[[135 130 132 123]
 [131 128 130 126]
 [107 120 117 133]
 [139 133 134 119]
 [121 127 124 132]
 [136 130 132 122]
 [127 128 128 129]
 [118 126 123 133]
 [140 134 134 118]
 [106 120 117 133]]
->
[[140 134 134 118]
 [139 133 134 119]
 [136 130 132 122]
 [135 130 132 123]
 [131 128 130 126]
 [127 128 128 129]
 [121 127 124 132]
 [118 126 123 133]
 [107 120 117 133]
 [106 120 117 133]]

[[141 139 110 107 114 111 109 143 133 121 135]
 [143 145 113 122 140 122 115 135 134 112 134]
 [117 116 145 151 126 148 138 117 124 131 123]
 [136 115 110 119 127 114 142 146 112 144 112]
 [126 110 128 140 140 136 149 124 109 141 109]]
->
[[143 145 113 122 140 122 115 135 134 112 134]
 [141 139 110 107 114 111 109 143 133 121 135]
 [136 115 110 119 127 114 142 146 112 144 112]
 [126 110 128 140 140 136 149 124 109 141 109]
 [117 116 145 151 126 148 138 117 124 131 123]]

[[119 136 137 142 141 135 133 143 119 115 134 139 117 132 123]
 [145 123 126 139 124 126 146 140 152 153 145 126 130 137 150]]
->
[[145 123 126 139 124 126 146 140 152 153 145 126 130 137 150]
 [119 136 137 142 141 135 133 143 119 115 134 139 117 132 123]]

[[158 151 152 120]
 [113 117 130 126]
 [142 125 147 124]
 [131 126 126 134]
 [148 148 130 118]
 [120 108 124 132]
 [104 102 123 139]
 [152 153 138 123]]
->
[[158 151 152 120]
 [152 153 138 123]
 [148 148 130 118]
 [142 125 147 124]
 [131 126 126 134]
 [120 108 124 132]
 [113 117 130 126]
 [104 102 123 139]]

[[134 142 131 150 128 117 142 132 149 140]
 [124 147 109 150 122  98 142 136 149 135]
 [129 147 127 146 122 122 119 142 154 128]]
->
[[134 142 131 150 128 117 142 132 149 140]
 [129 147 127 146 122 122 119 142 154 128]
 [124 147 109 150 122  98 142 136 149 135]]

[[155 143]
 [126 158]
 [129 148]
 [143 138]]
->
[[155 143]
 [143 138]
 [129 148]
 [126 158]]

[[139 138 146 158 102 111]
 [145 120 153 133 121 109]
 [151 147 138 141 138 118]
 [117 130 105 129 137 132]
 [136 124 138 145 146 143]
 [121 111 114 142 138 108]
 [141 134  99 113 109 108]
 [131 110 146 135 151 142]
 [148 133 149 119 151 122]
 [128 104 129 132 112 113]]
->
[[151 147 138 141 138 118]
 [148 133 149 119 151 122]
 [145 120 153 133 121 109]
 [141 134  99 113 109 108]
 [139 138 146 158 102 111]
 [136 124 138 145 146 143]
 [131 110 146 135 151 142]
 [128 104 129 132 112 113]
 [121 111 114 142 138 108]
 [117 130 105 129 137 132]]

[[109  99 149 122 148 149 129 133]
 [140 138 128 136 119 130 127 115]
 [125 123 137 122 130 132 127 102]
 [137 118 113 109 117 134 112 135]
 [119 129 125 127 116 139 148 132]
 [134 137 136 122 125 123 131 136]
 [127 120 109 140 137 103 130 113]]
->
[[140 138 128 136 119 130 127 115]
 [137 118 113 109 117 134 112 135]
 [134 137 136 122 125 123 131 136]
 [127 120 109 140 137 103 130 113]
 [125 123 137 122 130 132 127 102]
 [119 129 125 127 116 139 148 132]
 [109  99 149 122 148 149 129 133]]
